In the rows, 128 means zero.
The same turns and mirrors carry the whole set onto itself, and each row onto the other rows of its family. Which rows share a family with each named row? Give them in list order.
These 30 rows form 5 families of 6 rows each.
kad: [170 150 107 118 143 136 135 133 152 121 147 131  95 100 107 122 126 161
 149 123 150]
Gilol: [108 109 127 134 126 138 142 121 137 103 123 101 108 111  88  99 100 147
 160 120 134]
vadav: [172 163 118 112  91 117 118 130 137 128 139 139 105 104 129 141 136 136
 153 135 134]
sot: [110 122 135 134  97 122  96 119 121  95 105 114 110 133 129 101 110 129
 162 119 132]
biv: [148 142 121  97 118 140 117 151 153 130 106 137  82 129 141 141 131 137
 120 152 149]
lopi: [103 118 152 117  92 105 109 103 125 105 127  94 124 124 103 118 100 145
 148 128 120]
bapil: [169 161 119 100  99 115 118 126 145 129 144 140 102 109 130 149 132 135
 150 139 133]
Nefim: [104 115 144 140 106 133  89 141 120 106 104  96 107 131 115  93 116 161
 132 136 136]
pesu: [105 111 164 123 102 103 118 132 129 104 144  99 115 136 118 103 105 149
 149 152 135]
Dafid: [168 148 131 119 111 114 139 154 151 131 140 143 105 109 138 137 141 126
 139 160 142]
Pudo: [116 154 135 155 133 126 109 115 145 148 143 124 152  90 112 143 132 128
 103 127  93]
Dar: [ 98 112 133 109 131 137 149 112 143 108 124 103 103 123  95 112  92 146
 143 122 141]
rup: [104 114 139 103 123 118  93 110 149  99 124 117 100 146 130 123  97 128
 157 130 126]
Zug: [106 110 163 123 104 104 116 133 131 103 145 100 115 135 117 103 106 148
 151 153 134]
kobik: [128 130 131 155 169 137  90 143 166 136 119 117 126 102 111 132 135 146
  97 144 107]
Vetor: [ 99 106 147 111 135 129  85 133 150 109 125 100  96 145 115 115 102 160
 129 148 127]
bura: [177 154 109 138 130 121  99 133 151 117 114 146 111 101 136 132 143 124
 149 124 131]
Vun: [162 161 120 102 129 121 114 119 153 125 109 148 105 118 148 148 134 124
 120 125 147]
bodun: [117 145 139 146 142 140 109 136 140 141  95 117 131 106 123 129 138 147
  69 133 130]
Maf: [162 159 113 108 129 138 148 128 138 125 135 131  96 105 116 122 127 162
 130 118 165]
faka: [100 154 143 150 140 129  94 107 127 131 116 123 146 115 135 121 127 137
  87 107 122]
zal: [169 149 131 121 109 114 140 154 148 131 138 142 106 108 138 136 142 127
 139 159 143]
Pab: [163 136 110 135 116 141 103 165 149 121 109 134  88 111 129 122 141 138
 150 150 135]
Sesa: [111 157 138 145 131 126 115 111 143 150 140 125 151  94 116 147 129 128
  93 127  98]
poso: [116 139 156 160 148 113 123 132 146 140 142 115 153  98 116 127 133 139
  88 145 113]
Suvev: [110 140 135 155 167 125  77 113 154 127 139 124 141 113 124 127 123 136
 111 119 101]
pev: [106 114 150 117 102 104 103 104 135 105 135  94 122 125 100 121  99 144
 155 132 113]
ziv: [115 140 157 157 149 112 123 131 147 141 142 116 153 100 117 129 133 139
  86 145 114]
tidob: [102 154 122 157 146 160 137 128 131 143 146 126 130  97 108 110 124 149
 106 111 125]
ginez: [101 147 122 142 165 157 132 124 151 145 160 128 123 104 108 123 116 148
 108 120 118]

Same family as sot: rup, bura, Vun, faka, Suvev
Same family as Pudo: vadav, lopi, bapil, Sesa, pev
Same family as Nefim: biv, kobik, Vetor, bodun, Pab
Same family as tidob: kad, Gilol, Dar, Maf, ginez

The same turns and mirrors carry the whole set onto itself, and each row onto the other rows of its family. Which rows share a family with each named row? Give them in list order.
These 32 rows form 4 families of 8 rows each.
vukom: [135 112 118 126 189 102 151 132 127 145 143 101 113  97 122 141 163 145
 105 109 130 168]
libu: [144 115 113 131 154 102 153 128 138 122 144  88 100 105  94 149 146 158
 121 110 134 149]
Mabad: [140 124 124 115 133 121 129 127 123 113 129 104 135  99  72 114 130 145
 130 120 122 165]
golev: [178 147 110 149 131 105 134 134 116  91 143 120 131  88 157 120 122 107
 112 118 118 132]
ril: [151 134 135 138 106 111 133 111  79 144  98 136 105 133 151 116 138 107
 132 141 138 147]
taz: [125  87 123 104 168 102 121 117  91 150 119 110 130 103 146 162 142 158
 100 133 133 121]
nake: [149 148 141 118 131 117 142 130  91 135 101 117 115  84 170 106 139 102
 134 130 104 140]
pigev: [103 101 124  99 179 116 145 118  88 145 126 118 141  91 132 159 138 133
 110 116 141 115]
Pilev: [125 112 128 109 174 112 121 130 106 138 126 129 155 102 110 112 147 131
 106 121 129 185]
sizof: [144  84 122 125 180 116 126 129 127 149 135 101 144  95 133 148 139 133
 107 126 134 177]
pes: [117 114 121 111 137 129 149 101  93 137 126 104 117 101  93 156 132 150
 135 118 137 101]
sem: [166 135 103 160 104  97 132 111  97  92 134 128 127 117 152 137 121 113
 113 126 144 123]
fes: [157 133 109 155 115 109 130  99  74 133 128 141 119 114 170 127 142 108
 109 137 136 128]
kibu: [137 148 161 134 131 142 144 153 102 149 121 125 133  86 146 103 146 114
 118 116 108 141]
mub: [170 134 137 157 118  85 140 119  90 102 119 144 130 140 147 145 116 142
 105 119 145 128]
Pevuz: [166 155 137 155 135  99 158 130 111  89 122 116 149  89 158 134 115 135
 116  99 115 138]
pitan: [108 115 120 104 111 106 132 108  90 108 113 104 137  96  92 141 130 157
 130 127 132 121]
kiba: [153 115 113 145 146 128 136 110 135 131 130  79 134 102  97 143 134 159
 131 107 129 166]
kip: [ 93 103 124  99 151  98 125 111  73 134 110 128 157 100 132 139 147 143
 106 129 139 142]
fezu: [123 125 153 150 109 128 138 130  80 159 112 144 133 127 146 125 149 112
 112 130 147 143]
danob: [110  99 116 119 169  95 153 112  97 156 130 105 110  98 141 160 166 148
 105 122 139 142]
Bovip: [119 102 112 124 136  95 157 108 108 131 132  94  96 107 112 169 151 163
 119 123 144 122]
pedad: [154 138 124 148 115  86 134 131 104  94  99 130 130 145 146 130 117 114
 124 119 156 147]
mut: [124 125 145 153  99 101 140 146 101 106 114 132 145 135 135 144 120 124
 111 116 161 125]
tovez: [165 135 149 141 131 122 160 120  97 135 127 121 128  68 170 122 130 110
 122 131 100 154]
Tefer: [169 143 117 142 142 119 131 120  90 130 136 134 122  85 174 108 144 100
 108 129 110 136]
rebo: [142 117 120 133 151 136 147 115 126 130 139 105 125 117  71 142 129 137
 133 107 145 149]
Fam: [129 105 122 120 195 121 142 133 121 139 141 119 149 106 111 143 134 119
 108 106 149 163]
zemug: [138 147 152 138 121 114 145 170 122  95 123 114 146  94 136 123 119 123
 116 103 123 121]
Buzo: [168 115 150 142 114 110 142 111  78 149 123 150 111 117 157 133 130 116
 112 150 130 143]
bekig: [152 152 130 129 141  92 142 151 114  85 103 110 140  96 165 119 118 109
 125 108 120 140]
punu: [136 115 114 125 135 116 129  99 101 131 115  90 120 109 108 159 138 184
 124 113 129 111]

Same family as kiba: taz, sizof, mub, Pevuz, tovez, Buzo, punu
Same family as pedad: ril, nake, pigev, pes, rebo, Fam, bekig
Same family as kibu: Mabad, Pilev, pitan, kip, fezu, mut, zemug

The same turns and mirrors carry the whole set onto itself, and each row onto the other rows of its family. Which rows share a family with each named row? Give them in list order.
These 32 rows form 8 families of 4 rows each.
Fir: [117 153 102  88 128 109 110 128 110 143 140 131 145 140 134 133 124 106
 141 158 125 116]
dek: [130 110 134 109 118  87 126 136 145 163 156  58 171 102 129 165 120  87
 151 131 101  95]
domub: [136 142 102  97  98 123  72 140 125 116 196 123 126 126 130 126 118 121
 172 123 119 101]
volel: [124 146  98 101 111 117  74 121 154 130 208 115 142 131 133 145 134 117
 161 158 104  79]
Lagu: [128 157 114  98 109 107 103 133  96 119 152 121 140 144 133 122 127 108
 164 148 126  99]
Gan: [120 145 126  95 105 131 107 149 103 133 153 122 135 134 161 125 136 114
 146 130 133 106]
keke: [116 130 100  85  99 126  69 134 145 126 206 111 122 117 136 115 111 115
 158 162 124  94]
zamoz: [134 107 148  88 133  90  82 102 119 141 219 102 135 100 167 158  90  62
 148 139  98 126]
Nelob: [124 136  99 103 108 135  87 146 132 123 197 106 125 127 141 110 122 108
 165 147 111  72]
vuv: [119 111 143 106 126  57 117 109 148 149 164  76 153 101 144 156 109  54
 150 127  94 102]
Vidat: [139 149 126  81 115 124 137 116 112 138 147 108 132 157 140 128 114 105
 142 140 114 108]
Todo: [132 116 100  90 102 113  57 143 123 111 197 121 131 115 145 143 124 110
 157 139 114  75]
Gev: [104 132 112  98  95 107  66 133 150 120 206 108 142 123 124 136 142 108
 167 147 117  83]
Sel: [135 136 125  90 101 141 108 118  99 142 147 112 138 131 134 139 129 114
 145 152 137 135]
Zul: [104 113 139 105 133  78 107 124 160 170 146  79 155 109 139 151 102  68
 155 151  90  99]
rar: [137 103 156  94 120  74 135 115 151 156 161  84 159 110 128 143 113  79
 165 129  88 113]
rukev: [117 116 133 107 124  86  93 102  96 157 195  99 109 104 171 154  93  55
 128 135 111 124]
dasu: [121  92 123 117 126  71 126 107 147 175 161  74 137 121 125 153 119  70
 163 144  93 105]
sokir: [128 131 128  91 109 126  62 122 140 125 204 130 112 112 136 133 128 114
 150 138  87  86]
Doso: [111  98 124  92 120  91  79 108 119 170 199 100 124  95 163 181 101  68
 143 124 105 136]
vir: [136 104 130 115 117  80 117 100 155 163 184  75 151 109 118 157 105  57
 146 144  82 106]
tir: [114  96 128 109 112  72 120 127 166 167 167  86 136 108 116 139 110  83
 150 111  88  97]
Koraz: [125 102 150  97 112  87  92 100 120 158 192  98 143 101 149 180 107  62
 122 124 104 139]
ruz: [137 130  99  97  97 120  80 122 133 132 214 106 105 113 128 137 136 130
 162 138 121  98]
puze: [137 157 115 102 106 133 110 126 106 143 152 106 141 135 145 129 120  86
 157 146 147 138]
Votu: [124  94 127 123 125 110  85 120 116 133 210  99 139  91 171 174 100  65
 136 150 111 127]
ditip: [129 158 128  96 106 108 113 132 125 147 145 115 135 137 156 122 136 118
 148 150 144 116]
guf: [109  92 151  99 130  95  90 114 100 154 182  89 117 100 173 162 104  71
 120 146 108 124]
Vetif: [156 141 103 101 105 115 124 138 107 134 134 111 141 135 151 133 124 101
 160 140 128 102]
lolo: [122  91 145 107 108 102  96 106 132 150 207  79 110 102 174 170  98  76
 149 131 121 133]
musud: [124 105 121 113 122  87 130 129 175 170 176  73 136 106 144 150 104  84
 153 127  79  96]
miron: [131  89 140 102 121  89  93 106 133 141 194  82 129  87 155 158  89  52
 144 117 110 133]

Same family as ditip: keke, dasu, Doso
Same family as Koraz: Gan, Nelob, vir
Same family as dek: Vidat, sokir, Votu
Same family as Sel: volel, guf, musud

The same turns and mirrors carry the whole set onto itself, and each row onto the other rows of its family. Which rows share a family with each named row? Give them in list order.
These 32 rows form 4 families of 8 rows each.
Ful: [119 129 155 156 100 131 151 103 125 128 165 125 120 125 106 112 148 100]
fefim: [163 141 110 126 131 121 111 113 126 162 125 126 143 136 122 120 134 152]
ludu: [138 120 140 115  91 137 151 126 100 116 122 127 127 165 120 158 153 140]
petos: [127 107 137 108  86 138 154 123 116 122 125 132 123 162 129 155 151 138]
Dop: [124 114 112 158 154 137 107 136 132 114 160 149 105 106 126 103 149 127]
zasor: [149 143 107 104 146 114 128 147 106  89 110 115 111 122 125 131 138 130]
Mefat: [115 110 102 147 123 144 113 114 135 132 114 118  90 166 118 118 119 117]
nos: [106 101 157 133 128 128 144 139 120  98 105 150 138 145 115  97 105 124]
bos: [112  94 156 127 123 128 154 143 118  98 112 150 138 145 117  91 116 123]
latef: [100  97 161 124 135 127 148 145 111 100 110 143 140 132 120 100 116 119]
kolin: [116 134 156 155 102 130 149 110 132 127 165 124 121 132  98 101 137 104]
zomer: [108 108 115 140 119 145 112 112 137 134 113 117  92 159 113 128 122  99]
sufik: [115 125 156 155 108 127 150 109 135 140 171 124 114 122 111 102 145 115]
Tek: [106 103 113 140 124 141 114 118 142 136 111 116 102 164 125 123 115 105]
maz: [136 112 139 115  87 128 159 127 111 119 135 137 116 165 124 153 155 136]
Panu: [124 117 108 146 153 141 110 133 134 111 152 150 115  90 132 108 149 133]
Vosi: [117 129 159 156 102 129 146 103 132 140 160 134 108 133 104 108 144 104]
bog: [162 141 109 130 129 127 106 106 117 157 138 121 133 144 117 132 130 150]
Bupod: [135 135 159 129 157 121 149 143 136 133 118 133 141  96 103 143 149 149]
Duk: [151 136 105 113 136 115 138 153 101  88 110 117 107 110 123 128 139 124]
lotuv: [127 128 155 135 157 128 146 140 143 129 129 128 146  92 113 153 143 147]
zeza: [153 142 114 118 144 114 134 149 101  93 100 117 109 112 116 137 134 122]
tobuz: [145 132 115 105 140 115 136 141  94  89  99 116 110 119 132 134 139 128]
nup: [135 127 158 135 160 126 145 142 145 134 128 122 148 103 101 145 136 151]
dib: [126 114 108 140 155 133 105 126 130 105 156 152 107 101 130 112 160 128]
Ludup: [168 149 104 128 131 116 114 116 123 151 135 125 138 140 122 119 132 150]
Tere: [133 106 108 144 158 132 108 128 135 117 155 155 115 104 137 106 155 130]
Mol: [ 98 104 160 128 130 125 149 142 123  95 121 145 137 148 118  97 112 114]
rekez: [173 134 105 130 139 129 113 114 124 158 140 120 137 134 118 123 137 147]
kunon: [140 105 144 117  91 137 163 127 107 119 125 129 129 166 125 151 150 128]
tis: [107 109 106 142 110 149 119 111 133 129 110 122  98 161 126 126 114 110]
naso: [126 128 161 137 154 121 160 145 139 133 126 126 148 100 112 135 147 151]

Same family as latef: ludu, Dop, Mefat, sufik, bog, tobuz, naso
Same family as lotuv: petos, bos, kolin, zomer, zeza, Ludup, Tere
Same family as tis: zasor, Panu, Vosi, Bupod, Mol, rekez, kunon

The same turns and mirrors carry the whole set onto itself, and each row onto the other rows of its family. Which rows share a family with each named row? Give them in list order.
These 40 rows form 5 families of 8 rows each.
kem: [113 141 139  94 101 157 140  95  53 123 115 143 153 103 102 137 137 134
 161 103  94 121]
gul: [121 145 116  98 105 126 147 103  94 154 129 151 100 138 101 124 189 167
 148 144  53 113]
mele: [ 94 175  88 117 124 100 142 112 131 162  96 174 102 154 127 118 130 156
 140 151  99 117]
manob: [111 152 117  92 110 119 151  98  97 149 131 154  98 146  97 119 187 170
 146 132  59 121]
Tizu: [110 142 136  84 101 155 148 102  64 117 120 130 160 102 112 128 146 135
 162 121  79 121]
mik: [111 174  59 108 124 153 157 109  86 127 103 136 132 127 111 123 159 164
 132 125 106 132]
Giv: [ 90 162 112 118 107 133 145 100  96 128  86 162 149 116 130 119  88 125
 158 120 129 131]
Riru: [100 149 161 115  88 114 138  94 106 160 118 176 116 133 129 120 112 120
 168 125  74  96]
gepon: [110 139 102  81 126  89 171  79  93 161 113 136 130 123 103 122 134 113
 145 126 115 123]
tokud: [100 135 168 108  91 107 135  93 106 153 111 179 119 127 120 121 120 124
 177 140  76 113]
rus: [ 92 170  98 119 113 102 129 105 138 151  91 176  98 153 132 118 125 153
 139 141  98 122]
lomi: [101 161 112 123 103 141 142 103  98 129  85 162 153 109 133 125  94 113
 164 131 126 122]
Dipo: [ 96 138 165 106  92 114 141  92 106 161 118 179 121 129 138 128 120 119
 151 131  74 108]
Kal: [115 134 140  99  89 159 154  94  64 116 124 141 148 104 102 133 148 133
 170 113  86 123]
zetot: [111 132  94  92 125  90 175  88  86 156 120 142 120 107 120 132 133 118
 149 129 115 127]
lebi: [104 149 171 101  92 121 140  89 102 158 118 174 126 129 120 119 115 126
 158 128  64 101]
vede: [103 146 108  78 128  96 169  79  97 169 123 146 120 109 115 127 137 118
 142 140 117 111]
fimo: [115 146 115  94 106 113 150  92  91 151 133 156  96 140  91 127 180 159
 144 131  53 106]
zoga: [101 169  90 130 112 105 145  98 129 163  93 184  91 152 120 115 133 153
 146 142 104 122]
Niku: [ 98 163  90 123 114 102 154 108 135 159  96 169  98 152 129 110 138 160
 145 159  88 119]
vup: [108 170 107 106  98 143 152 103  99 126  82 164 149 119 134 119  86 130
 166 144 125 129]
bal: [109 142 106  80 124  97 183  86  90 158 115 144 125 109 118 131 137 116
 153 135 121 113]
fubat: [114 166  62 111 122 145 154 112  83 120  96 133 128 126  94 118 154 174
 155 134 108 135]
Ligav: [109 158  56 117 122 139 154 113  87 122  96 139 124 125 113 125 162 166
 149 136 118 142]
Pifa: [104 138 102  84 132  95 173  79  92 166 124 144 121 114 128 134 142 120
 143 130 110 117]
Midig: [123 142 130  96 102 163 154  93  50 121 120 139 144 103 102 133 147 133
 162 117  93 116]
nel: [108 150 167 106  85 112 135  93 103 153 118 183 123 125 115 112 121 130
 165 121  69  97]
revi: [111 160  66 101 125 144 159 113  87 118 101 137 136 126 101 131 166 170
 141 138 111 143]
kuput: [102 169 124 134  89 169 122 123 100 119 100 180 120 130 129 120 145 175
 164 138  67 121]
Gudot: [124 147 119 108 104 122 144  90  80 158 135 147 100 134  98 130 187 159
 143 136  63 106]
sozo: [ 89 162  97 120 111  96 140 111 139 159  93 176 105 153 127 112 129 157
 146 146  87 129]
lome: [ 86 155 109 110 109 138 150 115 109 126  79 166 150 122 133 115  89 134
 162 129 119 137]
mal: [ 95 164 113 122 107 146 147 112 105 126  86 159 155 117 139 124  97 130
 166 132 131 133]
pinu: [106 140 119 110 115 119 142  99  93 154 132 152  99 134  98 124 194 159
 144 120  57 114]
feda: [102 168 121 136  88 163 113 120 105 117 105 171 126 149 112 121 141 174
 158 130  64 127]
falag: [109 166 119 134  86 164 123 124  97 109  92 171 130 143 116 118 143 169
 168 125  66 132]
Kub: [120 142 131  95  99 158 163  97  56 126 125 141 153 102  98 127 156 131
 172 122  87 121]
vuz: [107 168 125 133  82 167 122 122  99 114  90 169 130 141 102 110 136 172
 164 134  71 125]
nimi: [103 161  60 108 128 147 159 109  91 124  98 133 128 126 116 132 162 156
 144 141 113 147]
kenif: [ 99 171 136 125  87 170 120 116 102 127  93 170 131 149 112 114 142 176
 157 134  66 112]

Same family as lomi: manob, rus, vede, nel, falag, Kub, nimi
Same family as mal: mele, Riru, Kal, fimo, bal, revi, feda
Same family as tokud: Tizu, mik, gepon, zoga, vup, kuput, pinu
Same family as Midig: gul, Giv, lebi, Ligav, Pifa, sozo, vuz

